In the rows, 128 means zero.
A: a few groups of rows, each row roughly a mix of its group's hidden directions:
A (109 x 14):
[[ 87 123 144 153 100 111  97 111 127 131 130 166 149 101]
 [113 136 132 158 133 161  92 126 181 113 120 109 147 113]
 [150 153 140  87 173 116 147 152 119 137 106 110 128 151]
 [110 144 128 140 113 173  95 100 156 104 159 114 135 113]
 [126 109 134  84 115 175 138 147 151 163 143 115 132 148]
 [177 121 150 106 157 115 118  95  99 129 127 130  94 128]
 [167  89 148 109 140  96 150 119 118 121 116 159 151 146]
 [128  79 146 138 128 147  82 121 143 144 103 117 144 157]
 [109 147 118 130  97 142 130 116  99 146 165 118  86  95]
 [103  89 110 153 107 119 134 182 104 142 131 123 113 135]
 [119 121 122 134  96 177 109 105 136 120 176 113 112 111]
 [139 143 135 154 138  86 114 106 113 148  94 127 125  81]
 [141 154 132  97 135 176 119 117 155 122 163 101 131 105]
 [123 144  80 113 121 144 126 123 100  98 159 101 151 153]
 [159 122 123 183 133 106 132 101 125  99 115 108 117 100]
 [111 110 108 146  88 163 101 102 127 115 170 128 121 115]
 [106 164 128 132 124 163  98 122 148 121 160 113 116  85]
 [149 105 152 132 124  82 148 103  96 152 100 150 119 132]
 [ 99  98 111 180 106 124 118 140 133 127 106 145 104 156]
 [114 139 175  86 142 141 148 144 148 124 138 152 134 163]
 [138 170  90 102 140 145 127 122 132 149 113  82 147 126]
 [143 133 111 137 109  92 152  98  81 135 139 139 104  98]
 [153 162 120  87 149 107 154 104 137 126 111 159 150 139]
 [118 166 124 153 143 133 121 145 130  87 158 114 104  90]
 [148 167 115 137 137 121 133  96 122  90 156 135 107  89]
 [157 135 141 126 142 170 144 111 170 106 129  92 121 150]
 [131 143  90 103  99 148 145 111 114 161 153 130  92 110]
 [108 138 135 161 119 163  92 114 139  96 159 105 112 111]
 [141 143 131 110 128  85 163 121  82 144 132 150 104 110]
 [116 149  81 172 138 109 100 132 119  98 118 137 109 116]
 [136 113 143 125 102 102 147  94  87 146 143 160  99 113]
 [165 108 144 155 167 113  97 115 128  87 112 122 123 132]
 [101 113 144 173 140 131  90 164 125 118 115  97 114 133]
 [115  89 147 109 127 152 131 172 153 139 131 149 123 167]
 [159 149 137  96 166 121 161 129 123 112 119 129 107 170]
 [ 97 142 141 147 133 130  78 115 149 117 110 123 177 123]
 [167 123 131 167 138 125 129  92 149 128  93  95 120 111]
 [126 150  85  84 124 123 159 158 124 156 130 129 153 123]
 [114 113 129 161 132 134 111 139 172 110  96 120 172 148]
 [125 112 121 169 127 166  89 117 158 106 128 114  99 140]
 [148 121 133 160 136  87 116 108 115 152  84 123 123  94]
 [128 153 141 132 152 149  99 143 120 107 160  95  95  97]
 [133 108 139 169 136 157  89 115 150  97 131 118  93 138]
 [157  93 158 130 127 108 130 108 109  91 160 146 147 107]
 [107  76 134 157  87 109 131 131 120 149 117 148 151 130]
 [143 115 118  90 115 103 171 126 121 158 114 160 156 140]
 [132  98 178 147 130 153 110 129 124 108 159 102 100 124]
 [131 156 131 138 114  88 155  91  98 125 136 149 119  92]
 [ 87 130 157 175 120 133  91 129 123  99 141 111 129 117]
 [185 115 135 120 155 109 119  85 115 102 127 144 120 126]
 [ 77 154 128 140 120 145 123 150 160 144 100 113 149 153]
 [111 141 175 122 133 169  95 103 146 130 132 101 122 148]
 [ 93 107 141 151  99 147 115 161 117 136 163 111 113  99]
 [134  96 144 139 128  76 148 131  96 132 100 155 136 150]
 [136  90 119 178 142 111  95 138 115 108 105 126 104 143]
 [132  82 147 122 126 111 144 178  90 130 153 124 122 122]
 [158  84 124 145 153 132 119 150 130  97 125 133  95 163]
 [109 146 146 136 124 158  98 109 117 155 126  92  80 133]
 [103 124 113 149 112 172 107 155 138 137 148  91  97 119]
 [134 134 127 125 134 181  94  99 161 132 123 101 111 152]
 [151 163 129  79 139 122 152  95 142 136 121 141 163 127]
 [135 123 147 111 121  85 161 105 115 142 104 162 161 142]
 [115 107 151  91 133 170  97 146 134 152 138 119 121 163]
 [110 137 122 147 110 178 100 106 174 118 145 127 117 117]
 [135 111 108 132 145  88 146 167 122 147  81 137 140 146]
 [169 145 149 120 168 116 126 118 114  92 148 126 101 103]
 [140 143 143  98 124 181 129 102 163 127 155 104 137 122]
 [ 85 150 121 123 118 163 127 177 146 132 155 111 122 120]
 [121 168 119  90 120 136 132 120 133 150 146 119 164  84]
 [130 155 132 119 139  89 119 123  89 157 121 139 108  81]
 [139 161 122 154 156 106 111 118 139 125  87  98 150  98]
 [143 167 138  94 147 106 163 108 143 131 104 150 155 139]
 [131 110  98 168 135 126  95 142 108 135 110 104  82 127]
 [130 144 160  76 161 114 116 134 101 150 114 128 136 153]
 [113  85 112 132 127 120 119 172 129 133 105 137 158 169]
 [102 104  85 160 104 127  98 158 125 143 126 125 137 101]
 [136  93 154 148 109 119 113  79 146 126 113 156 159 126]
 [148 134 114  88 130 103 169 122 123 150 105 143 165 150]
 [112  97  99 170 126 128 103 171 122 116 128 131  95 131]
 [102 147 133 117 102 165 122 106 136 104 183 140 125 122]
 [180 148 126 100 164 100 158 116 121 124 115 139 116 120]
 [125  85 128 168 109 156 113 115 156 119 116 127 111 164]
 [153 166 110 126 118 126 156  79 126 122 144 128 107  94]
 [115 166 111  87 128 128 135 140  90 127 171 136 112 114]
 [119 174 139 101 112 152 145  93 136 121 169 133 124 106]
 [132 137 139 133 121  85 118  78  82 137 114 136 140 114]
 [148 110 133 149 147  89 118 137 119 162  76 125 121 108]
 [109 165 134  93 122 167 142 136 145 168 132 105 108 135]
 [130 106 133 160 142  99 103 134 138 143  71 122 157 129]
 [106 179 133 139 128 147 117 109 159  95 146 121 150 102]
 [138 141 104 181 134 122 110 105 134  81 130 120 117 102]
 [ 90 127 150 142  92 110 126 102 121 120 146 176 146 116]
 [173  87 120 131 133 120 150 136 114 155 108 115  88 136]
 [172 119 114 131 146 116 120 114  93 128 135 121  74 108]
 [104 146 114 133  95 152 139 119 135 103 182 146 115 104]
 [146 147  93 114 124 109 134 100  69 126 144 108 121 120]
 [102 144 161 105 114 181 124 124 152 144 153 103 126 134]
 [115 150 129 154 150  81 134 138 133 109  84 143 158 138]
 [108 178 122 136 143 145 106 130 145 103 150 143  90 104]
 [156 131 101 117 120 108 187 122  93 116 142 126 112 143]
 [157  98 159 100 127 122 148 107 145 115 142 174 151 131]
 [155 124 129 116 151  74 143 118 106 125  97 160 148 139]
 [125 163 173 137 147 118 102  98 117 107 142 124 116  91]
 [112 166 110 129 135 168 110 127 153 148 112  96  95 142]
 [146 114 106 131 128 128 105  99 108 166  92 119  90 151]
 [148 111 164 133 153 114  96  90 125 118  95 132 140 160]
 [ 95 133  80 127 106 146 117 149 124 170 116 124 104 143]
 [139  99 134 144 115 112 135  87 143 132  89 154 150 164]
 [110  89 155 164 112 135 103 143 127 110 158 144 106 105]]
which group is each row in? (one row of each group first):
[143  83 143 144 136 141 138 146 131 106 130 129  90 177] => X
[139 144 174 101 132 131 120  67 123 117 142 143 137 133] => N
[113 181 122 124 120 132 122 101 118 113 164 129 121  83] => S

[119 110 136 143 141  92 141 167 138 112 100 143 176 141] => N
[130 118 146 132 128  73 151 115 103 133  97 165 142 146] => X
[130 155 136 145 146 161  85 106 149 102 143 106 104 106] => X
[173 158 130 107 154 105 157 101 123 105 137 143 121 104] => N
[109 129 135 153 139 126  88 126 155 117  93 116 179 137] => S
[135 176 115 119 133  88 159 111  90 119 134 131 127 102] => S
[113 163 110 124 135 172 112 144 161 106 158 106 127 109] => S
[143 165 130 144 144 103 128 101  99 105 140 128  91  92] => N
[161 117 137 153 149 143  89  89 129  97 131 109 101 125] => N
[ 88 149 114 144  94 146 130 130 139 104 171 136 143 100] => N
[134  93 115 138 146 106 112 177  97 146 107 123 101 138] => N
